Each row is where one point has got to under a steady rotation. How many ticks took it there?
The counts run from 0 to 396.
[-21   3  -4 -13  -4  -6  11  -8   2  24  -3  -6  -7 -12  -9  -3  -4 -16
  -4  -6   5   6 -15  -4  17   5 -12   4   0  10   1  -4  16  -4  12  18
  -1 -19   1 -13  -9   6   1]	149
[-10  -5  -8  -5   4   0  12  11   0  22   3 -16  -6 -19   2  -2  20  -8
  -6 -14  16   6 -22   1  -5   7  -7  13  -2  12  11 -14  -3  -4   9  -4
  -3  -9  -1  -4 -15  -7  -5]	180
[ -2   7  13   0 -11  -9   1  11 -26   0  -4  18 -13   5  -5   2  -6  -1
   0  14   1  -7  -5   1   5   2  11  -3   2   7  19   5   3  -8  18  -8
  18 -12  -6  19   6 -12  15]	300
[  0  -5  -7  -4   0   7   5   2  -5   0 -18   1  27   4 -19   5  17  -1
 -13   4  11   5  12   0   0  10  -6  -2  -2  12   0  -9 -11  -8  -6 -13
   1 -21 -20   0  -3  -1  15]	58
[ -2   0  -5   5  -2   6  -4  10 -14 -10 -18   2  10   7 -14  -1  27   8
  -3  12  16   5   3   1 -10  -1  -6   2  -4   8   2  -9  -7 -11   6 -21
   8 -11 -22   0   2  -9  19]	56
[ 17   0   3  -2 -12  13  -3  13   8   4  -3  -1  -1 -14  -5  -3  -7   0
  -9   6  15  12  -2   0   4   1  17  -4  10   2  -6   3 -19 -12   7   8
  17 -20 -19  23  -9   8  -6]	6
[  2   0   2   1  -3   8  -8   5  -3  -9 -22  -8  22   6 -10  -3  14   5
   1  12  12   1  13   0   8   0  -3   1 -15  16  -4  -6  -4 -16   1 -18
   4  -5 -21 -10  -8   0  10]	69
[-16   7   7 -13   0  -5 -10  15   1   3  -7   3   7   2 -12  -3   0  -2
   6  12   2  -6  11  -9  27 -10 -12   6 -20  19   1   2  -4 -18   6  -6
   4 -10 -11 -16 -10   2   8]	103
[-12  -8  -4 -13   0   6   2 -12   8  31  10 -18 -27  -5   4  -7   7  -9
  -9   3   0   9 -17 -14  11   3  -1 -10  11  12  -1  -4  13  -6   4   9
   3 -13  -5   1  -8  -3  -7]	173
[ -7  -8  -4   6 -13  10  -1  -6 -28   8 -19 -10   5  -4  -9  -7   1  -3
 -15  10   5   8 -17   2  -4  -2   8 -19   3  -6   4   1   0  -6  18   2
  12 -15  -7  20   4  -4  10]	332
[ 16   0  14  -1 -11 -13  -1  11 -17  -8 -14  18   4  -3   2   1  -1   6
  -3   9  21 -12  -7  18   4   9   4   6  -7  15  21  -4 -12 -10  12  -8
  16   0  -4   4 -12  -3   7]	279
[  1  -9  -3 -12   6   5   4   3  13  16   0 -20   2 -13   8  -5  15  -8
   0 -12  20   7 -10   1   1  13  -2   8  -3  11  -1 -10  -9 -14  -2   2
  -2  -6  -7   0 -26   2 -18]	193
[  5  15  21   8  -5   1   2  18 -18  -2 -10  -1   1  -3  -9   1 -13  -5
   0   9  -1  -1  -4   4  10   4  18   4  -6  11   9   3   0 -15  13 -17
  18 -20  -2  11  -7  -2  14]	313
[ -9  -3  -5   2  -2  11 -12  20  -4   0 -12 -15  12  -2   2 -15  14   9
   8   9   3  10  -6 -16  -1 -11  -6  -3  -8   3  -2 -14 -22 -13  -6  -8
  18  -7 -13  -1   2  -5  14]	378
[  6 -26   4 -13   3 -10  -1   0  -1   2  -3   6  -3  13  14  -7  20   7
   0   3  19   4  -4   1 -11  15  -4 -14   6   3  18  -7 -13 -11  -3   8
   6   9 -10  16  -5 -14 -10]	232
[  2 -10   1 -11  12  -5   7   4   1  -2  -5  -3 -15  -6   9   5  16  -4
  14 -11  23   2 -10   4   0  25  -4  19   2  12  13 -14   1 -14 -13   0
  -5 -15 -11   3 -14  -8   1]	214
[ -6  -3  -4 -11   2  10  -6  -8   4   1  -9  -2   1  10 -19   1  10  -3
   2  16   1  13  20 -11   7   5   4 -16  12   9  -4   4  -1 -14  -3  -3
   3 -28 -24  17   0  -4   9]	50
[  7 -22  -7 -14   7   5  -7 -11   0  13   6 -10 -24  -2  12  -7  18   5
  -8   9  14   7 -16  -1  -5   8  -7  -9  17  13   5  -6  -6  -2 -10   7
   5  -4 -12   8  -5 -12 -10]	208
[ -2  -3   0  -4  -2  11  10 -13   1  -3 -25  -4  13  10 -19  -3  17  -4
  -3  11   7  11  15  -4   6  13   3  -6   2   5   0  -5  10 -21   3 -11
  -3 -14 -24  13  -7   1   5]	48
[  7  -3  17   6 -15   8  12   2   2   7 -12  -8  12   3   2 -12  -3   4
  -5   7   2  15  -8  -3 -13  17  14 -17   8  -2  13  -7 -14 -15  11  -2
  25 -17  -8  20   0  -2  -5]	10
[ -7   7  -9  -7  -6   9   2   7 -14   3 -15  -5   7 -10 -17   5   1 -16
 -11   8  14   3   1   1  12  -4  13   1   0  -3  -2   8  -2 -12  27   4
   2 -12 -15  27  -7   5   0]	328
[-19  -2   0  -8   3  -6  -4  16  -3  22  15 -11 -27  -6  10  -7  11  -4
   9  -5   6   8 -26 -13  -8   2  -2   2   5   7  14  -7   0  -5   7  -1
   7 -17  -1   1  -6 -19   0]	177
[  1 -26   8 -15   6  -7   5   2  -2   8   4   5  -1  14  11  -6  15   7
   0   5   9   1  -1  -4 -10  18  -5 -15   8   9  21 -15 -17 -10 -12  -3
   5   5  -7  14  -6 -16 -10]	233
[  1   5  21  -2 -11 -15 -10   5 -17  -9 -15  14  -6   8   5  -5  -9   4
  12   9  12  -6  -2   7   7   3  13 -11  -2  -2  19   5  -2 -18  17   5
  17  -5  -3  20  -4  -2   6]	288
[  5   3   4  -5  -9   8 -11  -9   7 -15 -21 -10  -1   4  -9  -1   7  -3
  11   8  12  10  10  -2   6   6  13  -7   7   1  -9   0   2 -17   4   4
   7 -29 -22  16  -6   6   6]	39
[  3 -10   9  -7 -10 -15  -2  10 -11  -9 -10  25  -7   6   6   3  10   8
   2  15  23  -7   0   7   2   5  -1  -3   0   2  25  -1 -11  -6  16   3
  12   6 -11  17   0  -9   3]	266
[-21  -7   7  -1 -14 -12 -11   9  -6  19  -5  -7  12  -5   4 -15  -3   0
  -3  -3   7   4 -18  -5   6 -15 -15 -19 -11   4   7  -6  -9  -9  18   9
  14  -1   6 -18  -7   1  -2]	132
[  5 -11  -6 -20  12  -5   6  10   8   1   2  -7  -8 -13   5   8  14  -5
   8 -12  21   0  -2   6   3  20  -4  17   3  12   4 -10 -11 -11 -16   5
  -5 -19 -10   7 -19  -1  -5]	215
[-14  -8   0   1 -15  -9  -9  -6 -20  15  -5   5  -3  -2  -1 -13   2   9
 -14   6   2   1 -17  -3   8 -12 -16 -13  -9  19   3  -9   1   3  11   1
  16  -4  -1 -24   4  -5  17]	121
[  2 -17  -1 -23   9  -7  -4   6  17  -1   0   0  -6   1  10   5  13  -3
  11  -2  26   1   7  -1  11  10   0   3   4   2   5  -2 -11 -16  -9  14
  -2  -2 -12  15 -19  -1 -19]	228
[ -5   2   8  -6  -9 -10   4   4 -18   3  -1  18  -9   9  -7   3 -13  -2
  -4  15  -1  -3  -1   0   4   2  11 -16   8   4  19   6  -4  -6  16   0
  17 -18   0  24   8 -13  11]	299
[  7   8   2  -2  -4   9   0  13  -9   6  -6  -5  17 -11 -12   4 -10 -12
  -9   5   7   1   5   3  20  -2  17   1  -8  10  -1   9 -10 -17  17  -3
  13 -16 -10  12 -15   8  -3]	316
[-11  -3  -8  -8   3  17  -2   3   1   4 -15 -17   7  -5  -9  -5  -2  -4
   5   3  -5  14   1 -14  19  -4  -3  -4   2   5 -18  -7  -5  -9 -16   9
   6 -33 -11   5  -3   4  12]	373
[ 10 -26  -6 -10   4  -4  -7  -7   3   2  -4  -8  -1  -3  15  -2  14   9
  -1  -6  22   1 -10   9  -2  12  -5 -12  12   8   1 -11 -17  -7 -14  16
   3  -6 -10   7 -15  -2 -13]	219
[-12   4  -7 -10   1  18  -9  13  -6   4 -11 -20   6  -9 -10  -1  -2 -15
   8   8  -1  10   3 -14  13 -10   9  -7  -1  -2 -11   6  -7 -20   8   4
   7 -21 -17  20  -7   5  -1]	351
[-20  -8   3  -9   1  -5 -15   6  -5  -5  -8   7  10  20  -5  -4   5   4
  14  12  -1   5  15 -12   3  -7  -7 -24   0   3   6   0 -10 -16  -1  -5
  11 -18 -14   0   6  -8  15]	76
[ -6  -3   0  -1  -5  -3 -21  -1 -11 -14 -12  -1  -2  10  -7  -5   4   9
  11  12   3   6  11  -4   3  -4   0 -18   4   8  -5   3  -9 -11  -8  -6
  13 -29 -17   0   4  -3  21]	64
[ -9  -3  -9   0   2  21   7   8 -14  12 -17 -14  19  -5 -10 -10   8   1
  -9   7  -4  11  -7  -7   3   2  -8  -1  -7  14   0 -20 -10  -6 -11 -13
  12 -17 -10  -3   0  -5  15]	369
[-14 -11   0  -8 -11  -5 -18  -6  -6  10 -11   5   3   8  -5 -13  10   5
 -10  18   3  -1  -2  -8  17 -20 -13 -21  -5  11  -3   2   2  -4  14   6
  13   7  -6 -14   0   2   5]	108
[-18  -2 -21  -6   1  12 -11  13 -10   2 -11 -13   3 -10 -10   2  10  -1
   1   7   4  10  -5 -10   3 -13  -1  -9   6  -5  -8   3 -13  -4   2   7
   7 -27 -17  14   7  -4  14]	364
[ 18  13  14   1 -10  12   6  13   4  -2 -11   1  -8 -15  -6   1  -9   0
   4   4   8   8  -6  -2  10  17  16  18   7  13   0  -6  -1 -14   2  -6
   9 -27 -14  16  -8   5   6]	3
[ 10 -10  16 -19   3  -7   9  -5   5   1  -2  16  -4  11  -1   2  -5   1
  -1  14   3  -4  14  -1  26  18   2  -3   4  19  12  -5  -4 -14 -10   0
   6  -1 -11  12 -13  -4  -6]	260
[-20   1  14  -1  -6 -12 -12   1 -12  -5 -21   3   8  12  -3 -11  -2   4
  14   8   1  -1  -2  -4  12  -3 -16  -9 -18   9   8  -5   9 -15   5  -2
   9 -10  -2 -21   2  -2  21]	100
